One turn sends every row of this set to another row. A few are shown first. Where does it send the rows asked after them?
J_950: [ -4.5 -17.3 -28.4 -27.1  13.9  18.7 -18.9   7.6 -14.4  19.8   3.0  29.6
 -13.9]
J_284: [ 19.9   7.4 -27.3 -23.5  -4.1  10.2 -14.8  19.6 -22.3 -30.9  14.5  13.1
 -10.0]
J_108: [ 14.4 -32.2  10.5  -7.4  -8.2  10.4  -4.0   1.0 -10.9  13.4   8.1  15.2
  -5.7]
J_320: [  6.1 -19.3 -43.7 -16.2 -10.5  -0.3   7.1  -5.4 -17.0  -0.5  32.9  32.2
 -10.3]
J_492: [-10.6   2.3   3.5 -13.2 -13.2   7.5 -29.2  12.3 -19.7  11.5  -7.7 -11.4
  -1.6]
J_124: [ 12.2 -12.8  -1.7   7.2 -11.7 -11.0 -20.7  14.9 -13.0  23.6   2.8  31.2
 -25.8]
J_180: [ -5.0  21.1 -25.5   0.0   5.5  -5.0  -1.6 -30.2 -19.2   7.0  23.8   7.3
  -8.2]
J_478: [ -9.6   3.6 -19.4  -1.4  -6.6  -8.5  -1.9  24.9  -1.5 -22.4  -0.2  10.7
  18.2]
J_186: [  0.0  -0.3 -12.0  -2.2 -39.3 -10.5  -4.0  -0.2 -23.5 -11.8  20.9  -9.0
   2.1]
J_579: [ -0.9  29.7 -16.0  14.9 -16.7   5.7 -32.9  -0.1 -13.2   1.8   3.9  -2.5
  -7.4]
J_472: [ -4.1  25.8  15.5 -10.3  -8.9  -1.5  -3.3  -0.5 -28.0  20.2  20.5  19.8
  -5.6]
J_908: [ 15.0   7.2 -16.0   2.2  -0.1  17.3 -10.8  -7.4 -26.5  31.4  24.4  21.9
 -31.0]
J_469: [ 15.2  -1.9 -36.2 -14.7   7.3  31.6   3.6  16.1  -3.1  19.9  13.3   6.3
 -18.9]
J_808: [-18.7  -8.5  -8.8  10.4  -9.6  -1.9  -4.3  -5.9 -10.7  41.2   9.2  12.9
  -2.6]
J_221: [-13.1   7.5  -1.0  10.4 -17.6 -22.7 -20.2  -1.7 -27.3 -10.6  10.5  24.4
   7.0]
J_78: [  2.1 -19.6 -29.2   4.2  -8.6 -12.3  -8.0  15.7 -22.2  30.3  37.2  15.8
 -14.7]
J_354: [  4.3   7.9  -0.3  -7.9  18.4   5.1 -15.5   0.0   3.3  22.0  -9.1  29.4
  -3.7]
J_116: [-11.8 -18.9   4.8   3.0  -2.0 -10.5 -10.6  10.9 -27.9  15.7  31.7  19.2
  11.2]
J_668: [  8.7 -10.1 -19.5  -5.6  15.2   4.9  20.9  21.5 -13.7   5.9  21.1  37.7
  -3.6]
J_863: [ -2.4   5.4 -10.0 -28.2 -15.4  26.5 -14.5  13.8  -3.7  -4.6  -1.0  31.7
 -25.7]
J_581: [  9.2 -13.2 -50.1  10.0   2.4  10.1 -10.6  18.6  -1.2 -10.3   3.4  12.1
  -6.6]
J_379: [  0.9 -11.2 -27.6   8.8  -2.2 -17.6  -5.4  -2.6 -31.5  13.9  24.9  -7.2
  13.9]
J_169: [ 18.6  -2.7 -15.7 -29.7   8.3   2.6  -6.6  19.5   4.5 -14.7   4.6  14.6
 -18.2]
J_76: [ 10.1 -10.9 -10.9   1.7 -13.4  13.6 -12.6  47.1  -8.7   0.4  -0.7  23.8
  -3.9]
J_36: [ 15.8  -4.3 -46.2   7.2   3.0 -17.8  -9.0 -11.3 -27.9   5.3   6.2  26.3
  -6.8]
J_123: [ -7.7  18.8 -33.4 -12.5   1.2  19.6   3.2   1.1 -16.9 -16.4  20.6  -2.8
  13.6]
J_499: [-17.7   2.7 -20.8  18.8 -22.8   5.7 -11.7  -7.1 -35.9  23.5  19.1  13.2
   6.7]
J_464: [-18.8  14.5 -50.1 -23.4 -16.0  -3.8 -18.9   5.6 -26.7  -3.7  17.1   5.9
  -5.2]
J_378: [ 10.1  11.6 -41.4 -21.4 -16.7  17.2  -9.2  -0.7  -7.7  -7.0  -7.0   5.7
 -24.0]
J_141: [-12.4  11.3   9.6 -12.2 -13.7  25.6  -6.6  26.1  -3.2   3.6  17.4   4.6
  -5.6]
J_789: [ 2.1 -8.8  6.8 21.3  3.4  5.2  3.4  9.7 -2.6  0.1  5.4 -8.4 -4.1]
J_228: [  3.9  11.9 -35.6  17.9 -21.0   3.5   3.6  20.3 -29.0 -13.1  33.0   5.3
  -9.1]
J_589: [  4.1  27.8 -42.9 -11.6  -5.8   4.8 -14.7  10.2 -24.0   7.2  18.1  43.0
  -7.7]
J_951: [ -5.2   0.2 -30.3  -0.8  -9.6  -4.2   8.0  -1.7 -31.7  37.8  13.5  27.4
   7.1]
J_940: [ -3.9  12.3  -9.5 -22.7  -9.8  19.8 -11.8  -6.4 -12.0 -21.1 -12.9   9.4
   1.6]
J_349: [  6.9  -0.7  -6.6 -11.3  -5.9  11.6 -24.5  15.2  -1.4 -28.8  11.3  -0.4
 -18.8]

J_464 -> J_320
J_808 -> J_349
Now find these:
J_469 -> J_124
J_589 -> J_668
J_478 -> J_180
J_863 -> J_116

